0: array([81, 117, 123, 134, 128, 93, 100, 71, 126, 110, 105, 138, 107, 86, 89, 127, 138, 143, 121, 143, 133, 151,
       136, 142])
1: array([83, 165, 127, 96, 139, 125, 135, 129, 125, 92, 176, 111, 123, 105, 112, 180, 135, 124, 143, 87, 148, 175,
       125, 152])
2: array([118, 105, 158, 207, 128, 137, 141, 154, 140, 154, 100, 185, 126, 158, 129, 100, 110, 149, 115, 156, 97, 75,
       130, 143])
3: array([170, 77, 169, 76, 43, 131, 127, 83, 129, 172, 87, 1, 145, 115, 177, 185, 180, 39, 146, 155, 120, 70,
       181, 0])
4: array([98, 115, 138, 166, 147, 73, 126, 74, 102, 88, 103, 183, 95, 141, 79, 207, 214, 148, 115, 152, 111, 168,
       171, 168])
5: array([161, 112, 106, 200, 197, 135, 118, 209, 152, 134, 117, 219, 140, 159, 118, 94, 151, 159, 132, 155, 112, 22,
       113, 193])
6: array([65, 91, 157, 84, 51, 122, 108, 97, 147, 143, 140, 57, 73, 74, 119, 170, 118, 51, 142, 142, 118, 117,
       112, 87])
7: array([109, 106, 115, 129, 107, 148, 74, 133, 126, 125, 103, 146, 106, 106, 126, 90, 115, 129, 146, 155, 85, 80,
       89, 125])
8: array([159, 95, 103, 210, 194, 149, 121, 203, 175, 132, 111, 194, 171, 146, 132, 81, 160, 154, 129, 161, 111, 22,
       122, 175])
9: array([119, 105, 83, 103, 114, 195, 130, 141, 166, 129, 128, 92, 131, 103, 124, 123, 79, 80, 152, 132, 132, 113,
       91, 106])
10: array([73, 131, 120, 124, 129, 75, 110, 56, 115, 91, 93, 112, 95, 99, 77, 155, 155, 146, 110, 144, 113, 156,
       146, 139])
11: array([169, 99, 117, 143, 116, 71, 154, 98, 109, 145, 121, 104, 111, 129, 116, 117, 165, 158, 98, 176, 114, 141,
       115, 114])
12: array([127, 107, 143, 198, 149, 61, 172, 135, 141, 133, 157, 161, 139, 116, 79, 130, 175, 166, 63, 190, 154, 182,
       144, 183])
13: array([141, 164, 178, 107, 96, 98, 179, 124, 159, 103, 151, 118, 146, 124, 144, 126, 85, 136, 84, 77, 186, 145,
       179, 110])
14: array([104, 103, 130, 120, 114, 135, 98, 118, 134, 87, 106, 152, 113, 116, 130, 88, 94, 100, 156, 137, 121, 85,
       141, 108])
15: array([162, 180, 102, 170, 169, 83, 204, 116, 97, 121, 138, 113, 127, 157, 143, 152, 169, 215, 105, 102, 186, 208,
       189, 145])
16: array([226, 198, 64, 123, 117, 177, 127, 133, 97, 148, 104, 93, 111, 174, 208, 113, 79, 176, 152, 91, 135, 124,
       61, 115])
17: array([162, 103, 108, 212, 186, 144, 109, 193, 155, 128, 112, 199, 169, 157, 137, 91, 144, 159, 140, 163, 120, 41,
       105, 174])
18: array([241, 216, 74, 117, 122, 176, 144, 142, 88, 153, 111, 93, 119, 189, 231, 117, 76, 162, 161, 83, 113, 125,
       70, 94])
19: array([122, 100, 86, 91, 103, 193, 119, 150, 167, 125, 143, 94, 130, 121, 123, 127, 86, 72, 154, 121, 135, 122,
       91, 109])
20: array([94, 136, 196, 63, 82, 82, 139, 101, 129, 153, 169, 74, 156, 124, 126, 255, 231, 54, 108, 137, 132, 152,
       190, 100])
21: array([132, 136, 138, 89, 100, 134, 149, 103, 97, 106, 114, 107, 143, 160, 148, 156, 143, 104, 144, 102, 113, 139,
       197, 85])
22: array([76, 118, 144, 97, 104, 162, 123, 171, 162, 133, 177, 105, 118, 98, 131, 155, 73, 72, 167, 114, 114, 115,
       104, 145])
23: array([81, 121, 162, 66, 118, 123, 114, 115, 152, 143, 170, 104, 164, 107, 84, 194, 195, 81, 88, 148, 161, 179,
       179, 151])

array([187, 110, 114, 152, 132, 103, 77, 99, 110, 140, 8, 135, 107, 165, 147, 115, 165, 111, 158, 153, 54, 58,
       63, 112]) 7 11
array([118, 168, 135, 176, 147, 175, 129, 131, 135, 193, 123, 152, 135, 123, 122, 73, 52, 190, 105, 104, 121, 129,
       128, 108]) 2 7
array([161, 107, 141, 155, 132, 64, 107, 104, 83, 130, 91, 166, 104, 186, 123, 144, 177, 146, 132, 177, 55, 134,
       92, 151]) 11 4
array([182, 118, 109, 160, 149, 93, 148, 76, 109, 134, 37, 98, 121, 175, 124, 156, 232, 126, 116, 159, 104, 122,
       171, 99]) 11 21
array([124, 110, 149, 191, 144, 41, 155, 131, 135, 145, 161, 166, 141, 118, 91, 140, 190, 166, 71, 168, 134, 173,
       138, 192]) 12 11
array([178, 138, 197, 112, 87, 172, 178, 106, 129, 88, 109, 141, 172, 174, 164, 181, 131, 95, 101, 79, 118, 150,
       211, 120]) 21 13
array([105, 119, 169, 189, 109, 150, 143, 151, 180, 192, 134, 169, 151, 109, 136, 78, 93, 155, 81, 144, 117, 57,
       156, 119]) 2 7
array([71, 124, 160, 80, 127, 110, 133, 119, 170, 121, 170, 103, 157, 114, 106, 172, 172, 67, 102, 153, 143, 175,
       177, 149]) 23 1
array([133, 114, 140, 185, 165, 38, 171, 128, 140, 123, 159, 163, 171, 121, 76, 138, 189, 152, 66, 170, 151, 174,
       142, 189]) 12 11
array([81, 112, 158, 86, 120, 128, 138, 128, 165, 122, 169, 117, 159, 106, 89, 181, 179, 65, 103, 146, 150, 178,
       181, 154]) 23 1
array([87, 142, 189, 223, 121, 144, 181, 153, 129, 171, 148, 210, 111, 183, 113, 189, 129, 128, 128, 134, 35, 85,
       173, 189]) 2 5
array([61, 163, 130, 107, 145, 128, 124, 116, 117, 100, 165, 117, 117, 118, 141, 189, 151, 138, 162, 65, 151, 186,
       133, 164]) 1 0
array([103, 133, 145, 75, 83, 107, 148, 144, 129, 175, 159, 79, 148, 99, 149, 117, 137, 103, 149, 143, 173, 103,
       179, 51]) 21 13
array([82, 155, 137, 107, 145, 124, 133, 118, 115, 91, 161, 111, 110, 105, 111, 183, 151, 137, 154, 78, 148, 175,
       131, 163]) 1 0
array([140, 104, 119, 238, 145, 187, 153, 171, 104, 153, 97, 214, 95, 197, 139, 94, 78, 171, 166, 139, 59, 74,
       99, 162]) 2 17
array([128, 151, 144, 118, 103, 136, 87, 95, 122, 150, 135, 114, 147, 89, 124, 121, 137, 157, 83, 130, 153, 146,
       169, 131]) 0 13
array([140, 117, 141, 193, 149, 44, 172, 137, 137, 136, 141, 170, 135, 126, 89, 136, 183, 157, 76, 175, 138, 177,
       125, 179]) 12 11
array([161, 206, 83, 115, 152, 114, 128, 122, 83, 133, 134, 132, 73, 162, 153, 95, 80, 218, 126, 84, 153, 195,
       63, 151]) 16 18
array([172, 216, 96, 112, 137, 116, 126, 122, 85, 133, 148, 124, 86, 155, 159, 99, 81, 202, 116, 92, 155, 187,
       81, 142]) 16 18
array([83, 120, 157, 78, 116, 118, 132, 121, 158, 144, 154, 117, 161, 101, 94, 179, 184, 75, 88, 155, 159, 171,
       168, 143]) 23 20
